The rows of X fall into 3 groups, and each row is roughly a mix of its group's hidden directions.
X, 108 rows:
[[-1.94  0.76  1.99  1.87  0.54 -1.72  2.37 -3.51 -3.63  3.55]
 [-0.60 -0.85  1.78 -2.19 -3.09  1.79 -0.93  5.05 -1.30 -3.00]
 [ 1.04  1.87 -2.79 -1.82  1.54  3.45 -2.51 -0.01 -3.67 -3.01]
 [-3.59  1.85  1.08  2.60  4.42  0.25 -1.91  0.33  2.84 -1.78]
 [-2.00  4.85 -0.07  3.66  0.29  1.93 -2.08  0.93  2.39  1.79]
 [-5.17  1.92  4.23 -1.55  2.28  0.20  0.72  1.00  0.95  0.58]
 [ 1.39 -1.69 -0.55 -3.96  0.49 -3.06  0.65 -2.24 -1.69  4.48]
 [ 2.83 -1.40 -1.38 -1.41  1.69 -1.40 -0.76 -5.86  1.06 -2.01]
 [-1.16 -1.56  0.40  0.30  2.22 -2.97  4.78 -2.02 -2.53  2.76]
 [-0.81 -1.73  1.44 -2.40 -3.05 -1.40 -5.13  1.19  2.04 -2.01]
 [ 3.86  1.71 -1.32  1.28 -0.15 -0.05  0.94 -3.06 -4.02 -3.33]
 [-1.24 -1.29 -6.08  0.39  0.24 -2.81  3.04  0.06  0.84 -0.70]
 [-0.94 -3.58 -0.38 -1.62  0.27  1.17 -0.15 -6.28 -0.31  1.11]
 [ 0.38 -2.30 -0.30  0.83  2.83 -4.09  1.46  1.62  1.46 -4.58]
 [ 1.19  0.96  0.29  0.03 -1.71  2.09 -4.28  5.19  1.62  1.10]
 [-1.97 -1.26 -3.38  3.19  1.48 -2.61 -1.42  0.94  0.11 -4.45]
 [-0.05  1.35  1.61  0.37 -0.86  1.00 -6.76  0.88 -0.42 -2.41]
 [ 0.18  5.73 -0.36  1.70  0.70 -2.25 -0.18 -3.11 -0.61  2.69]
 [-3.98 -4.47  1.92 -1.34  2.85 -0.59  2.51  0.84 -1.41 -0.23]
 [-4.90  2.32  3.19  0.90  1.26  3.45 -0.12  1.54  1.33 -0.87]
 [-3.83  2.57  0.72 -0.25  0.69 -0.24  3.43  2.04 -2.59  3.69]
 [ 1.47  0.34 -1.81 -4.39 -0.71 -4.90  0.69 -2.46 -1.66  0.30]
 [-3.25  3.41  1.04 -0.36  1.68  1.17  2.33 -2.01  3.19 -3.40]
 [ 1.90  0.07  0.05 -1.09 -1.81  2.18 -4.54 -1.28 -1.99  4.45]
 [-2.17  4.82  0.40  0.63  0.69 -2.62  0.41  3.05  3.62  0.55]
 [-2.17  0.54 -0.96  0.99  2.75 -1.02  4.69 -0.33 -2.21  4.04]
 [ 0.32 -0.11  4.26 -0.44 -1.71  3.68 -0.96 -1.27 -0.59  4.58]
 [ 3.59 -0.56 -3.38 -3.56 -0.06  0.50 -1.89  0.54  2.76 -3.11]
 [-3.99 -0.02  1.42 -1.74 -2.20 -1.70  4.23  0.72  0.36  3.39]
 [-0.08 -5.02 -4.70  0.04  1.19 -0.23 -1.64  1.90 -1.61  1.01]
 [ 1.33 -1.13 -1.31 -2.28 -0.09 -0.24 -0.85  4.44  3.98 -3.53]
 [-4.39 -2.57  0.46  0.33  2.27  2.71 -0.63  1.37 -2.30 -3.53]
 [ 3.15 -2.44 -0.95  0.54  1.49 -2.69  0.85 -0.79  3.22 -4.53]
 [ 0.29 -6.87  1.68  0.04 -1.01  1.78 -1.13  0.21  0.19 -1.75]
 [-1.91 -1.25 -2.36  3.37 -2.87 -1.63 -2.30  0.06  4.40  1.07]
 [ 0.98 -0.53 -5.46  0.78 -2.34  0.18 -2.68  0.35 -2.66  2.68]
 [-3.55  0.47  0.97  2.13 -4.16 -0.55  2.21 -1.54  3.80 -1.08]
 [ 3.02 -0.84 -3.25 -4.94  0.32 -0.85 -0.22 -0.66  1.99 -2.95]
 [-1.77 -1.56  3.12  0.80 -0.95 -0.31  2.83  1.00 -2.26  5.26]
 [ 0.10  3.10 -2.47  0.96  5.12 -2.32  1.42  2.56 -0.27  1.35]
 [ 1.36  4.71 -1.71 -3.10 -0.42 -0.96 -0.48 -0.69 -2.52  3.75]
 [ 2.92  2.21 -3.88 -0.97  1.86 -0.74 -1.44 -3.14  3.62 -0.45]
 [-3.07  4.32  0.89  4.46  0.70  1.28  1.51  1.23 -1.14  1.67]
 [-3.68 -4.53  3.22  0.30 -0.64 -0.04  1.71  0.64  1.13 -3.04]
 [ 1.91  1.51 -4.02  1.89 -1.33  0.54 -5.00 -1.32  1.56 -1.36]
 [ 0.79 -3.71  0.11 -1.34  2.38 -2.79 -0.84  3.16 -4.26  0.54]
 [-1.15  1.95  6.32 -1.19  1.08 -1.31  2.36  1.74 -0.75 -0.47]
 [ 2.23 -0.22 -5.65  0.73 -1.71  0.49 -3.03 -0.96 -1.45 -2.41]
 [-1.84 -1.41  2.95  2.73 -0.15 -1.36  0.39 -5.79 -1.19  0.58]
 [-0.82 -0.50  0.63 -1.71  0.92 -0.28  1.49 -1.92  4.93 -4.83]
 [ 2.65  3.12 -1.35 -1.35 -1.86  1.92  0.18 -2.03 -3.13 -4.15]
 [ 2.77 -0.65 -1.61 -1.94  0.34 -1.41  6.38 -0.56 -0.30  1.04]
 [ 0.00 -1.99 -2.90 -4.47  1.34 -0.11  0.18  2.30  4.38 -0.19]
 [ 2.02 -2.15 -0.08 -2.90 -2.30 -2.68 -4.37  1.81  1.22 -2.30]
 [-0.84  1.64  2.62  1.25  4.98 -1.92 -2.64  3.28  0.78 -0.15]
 [ 3.58  1.16 -0.63 -2.76  4.12 -0.90 -3.30  0.28 -2.34  1.52]
 [ 1.12  3.48  2.14 -0.10  4.95  0.86  2.91 -0.62  1.61 -2.03]
 [-3.15  2.12  5.63 -1.53 -1.21  0.25  1.77 -0.28  0.62 -2.27]
 [ 0.19  1.97  0.04 -4.88 -0.73 -3.90  0.99  1.15  1.84 -3.09]
 [ 3.31 -2.32 -0.32  3.78  0.38  1.46 -0.99 -4.31 -1.94 -1.54]
 [ 0.14 -5.62 -0.92 -2.13  2.53 -1.24  2.42 -1.45 -2.36 -0.53]
 [-4.38  0.18 -0.77 -0.49 -0.09  4.46  0.69 -3.57  0.54 -2.31]
 [ 2.75 -3.77 -4.67  0.81 -1.51 -0.69 -3.33  0.10 -0.39 -0.70]
 [-1.66 -1.42 -3.77  2.04 -4.46  0.80  1.76  1.25  2.43  2.12]
 [-0.49 -5.30  1.15  1.52 -0.26  2.04  0.85  3.48  0.56 -3.07]
 [ 0.20 -2.05 -0.59  0.85 -3.73 -0.21 -3.70 -0.25 -1.86 -4.72]
 [ 2.88  2.26  0.39 -1.60  1.75  0.89 -5.05  0.35  1.97 -3.05]
 [-0.36 -2.11  1.66 -1.48  0.81 -2.70  1.61  4.42 -3.76  2.23]
 [ 0.47  0.22 -3.26 -0.45  2.48  1.42  2.29  4.40 -0.64  3.81]
 [ 0.61 -2.64  1.31  5.14  0.75  2.72 -1.13  2.97  1.81  1.35]
 [-0.31 -2.53 -0.66 -2.72  0.66 -0.40  0.46 -5.28 -1.45  3.70]
 [-2.43 -0.63  3.26  3.07  2.45  3.90  0.11 -0.04  3.34 -0.03]
 [-0.91  0.08  1.30 -2.47 -0.76 -4.38 -3.63  3.99  0.49 -1.00]
 [ 1.96 -4.08 -2.09  2.42  0.05 -2.10 -3.82  1.16 -1.86 -2.04]
 [ 2.13 -4.01  0.69 -1.90  2.35 -0.99  2.60 -3.35 -2.19 -2.18]
 [ 3.11 -1.89 -0.71 -4.55 -1.62 -1.16 -2.02 -1.17  1.25 -3.64]
 [-5.09 -2.45  1.53 -1.03  2.45  0.93  1.65  3.23 -1.08  1.51]
 [-0.28  0.87 -3.53  1.15  0.42  5.35 -1.99  3.10 -0.48  1.23]
 [ 4.64 -2.27 -4.58 -2.50 -1.78 -0.67  0.51 -0.42  0.09  0.83]
 [-2.23 -3.20 -3.76  0.52  2.71  3.76 -1.81 -1.36  1.25 -0.97]
 [-0.82  0.99  5.90 -0.77  1.86 -1.79 -1.44  2.39  0.72 -2.60]
 [ 2.31  0.21 -0.36  3.85  0.32  1.22 -0.64 -5.37 -2.64 -0.80]
 [ 2.96 -0.86 -0.75 -0.87  3.20 -3.17  5.10  1.23 -0.10 -0.27]
 [-1.18 -1.45  2.79  1.93 -1.39 -1.45  3.17  2.82  2.22  4.10]
 [-2.30  1.02 -0.38  1.52 -2.99 -0.17 -0.69 -0.60 -2.63 -5.77]
 [ 2.04 -5.64  0.82  2.97  3.06  0.03 -0.75 -0.93  1.56  0.40]
 [-0.08  2.84 -1.97 -1.42  0.43  1.87 -3.29 -2.00 -2.15 -4.66]
 [-0.53 -0.20 -3.14  0.96  2.30 -1.98  4.33  1.21 -0.67  4.22]
 [ 0.51  3.32  0.49 -4.47 -0.67 -0.02  4.36 -2.33 -0.43  1.45]
 [-0.89  5.31 -1.11 -2.96 -1.04  0.78 -1.26 -2.06 -1.48 -3.17]
 [-0.91  2.45  2.41  1.14  3.40  0.54 -5.48  0.30  1.01 -1.35]
 [-0.45 -1.11  0.35  5.39  4.49 -0.72  0.15  1.07 -1.98 -1.56]
 [-1.11  1.53  3.00 -4.03 -3.87 -0.95 -0.94  0.26 -3.48 -1.05]
 [ 0.11 -2.13 -0.26 -0.69  3.28 -4.99  0.32  3.57  2.13  0.81]
 [ 3.72 -0.65 -2.17 -2.00  0.71 -4.21 -3.06 -0.29 -2.84 -0.06]
 [-1.73  0.72 -5.42 -0.62 -0.40  1.31 -1.43 -1.50  3.15  3.07]
 [-2.62 -0.73  0.08 -0.01  0.13 -4.32 -2.48  2.87  0.83 -4.20]
 [-4.80 -3.10 -0.03 -1.18  3.05  0.59 -0.58  3.07 -2.28 -0.21]
 [ 3.45  2.55  4.40 -2.68 -0.49  2.40 -0.15 -0.05 -1.55  2.31]
 [ 2.99  0.10  1.49  2.23 -0.34 -2.73 -4.15  2.07  2.84  2.33]
 [-0.26 -2.34  1.41  1.91 -1.34 -3.62  1.26  3.13  1.62  4.32]
 [ 0.96 -2.91  2.04 -3.31 -1.90 -2.22  1.77  3.14 -2.89 -2.10]
 [-2.81 -2.53  0.77 -1.67  3.64  1.96  0.53  3.17 -3.68 -0.18]
 [-0.61  5.20 -3.14 -2.28 -1.84  0.24 -3.09  0.18 -1.32 -1.23]
 [-0.44 -2.69  2.47 -0.18 -1.54  0.56 -3.55  1.56 -0.03  5.24]
 [ 2.91  2.59  0.01 -0.68  1.22 -1.58 -1.12  3.47 -3.93  3.22]
 [ 1.59  2.31 -1.69  1.76  0.12  5.90 -0.31 -0.09  2.57  1.83]
 [ 0.56 -3.34 -3.01  0.56 -4.54 -1.01 -2.93  0.63 -2.70 -0.07]]

Here is one row of each group, with its name. Which group are the others in?
[ 1.33 -2.85 -0.09 -1.72  1.19 -3.63  3.38  2.31  0.59  3.77] | B
[ 1.48 -0.34 -3.83  0.57  2.99  0.73  1.82  4.57  2.76  0.38] | W
[-0.78  2.44  5.29  1.78 -2.31  0.68  3.03  1.91 -0.90 -1.27] | A

[-0.58  2.94  3.06 -2.14  4.36  3.13 -1.04 -0.81 -1.51 -1.74] | A
[-0.61  1.38 -1.05 -6.62 -1.61  0.19  0.30  1.85 -2.10  1.00] | W
[ 2.36 -0.09 -0.55  1.38 -0.61  2.29  0.81 -0.95 -6.58  0.74] | W
[ 0.68  4.16 -1.41  1.43  0.06  0.93  1.51 -2.73 -1.72 -4.84] | W
[-2.86  3.36  1.59 -2.79 -1.29 -0.36  3.27 -3.50  1.99 -0.50] | A
[ 4.09 -1.35  0.65 -0.30 -1.52 -1.30 -5.08  1.72  2.33  1.22] | W
[ 4.59  0.23 -0.93 -2.84 -1.74  2.93  0.18 -1.87 -0.09  3.68] | B
[-1.04  0.48  2.00  0.35 -1.04 -1.72 -5.89  2.98 -1.81 -1.54] | B
[-4.84  3.07  1.80 -1.69  0.02  2.90  2.76 -0.92  1.69 -0.26] | A
[-1.79 -0.10  2.40  1.66 -2.94  3.66 -4.10 -0.42  1.11 -2.61] | W
[ 3.38 -0.33 -3.10 -3.01 -0.01 -4.42 -1.49 -0.80 -2.08  1.35] | A
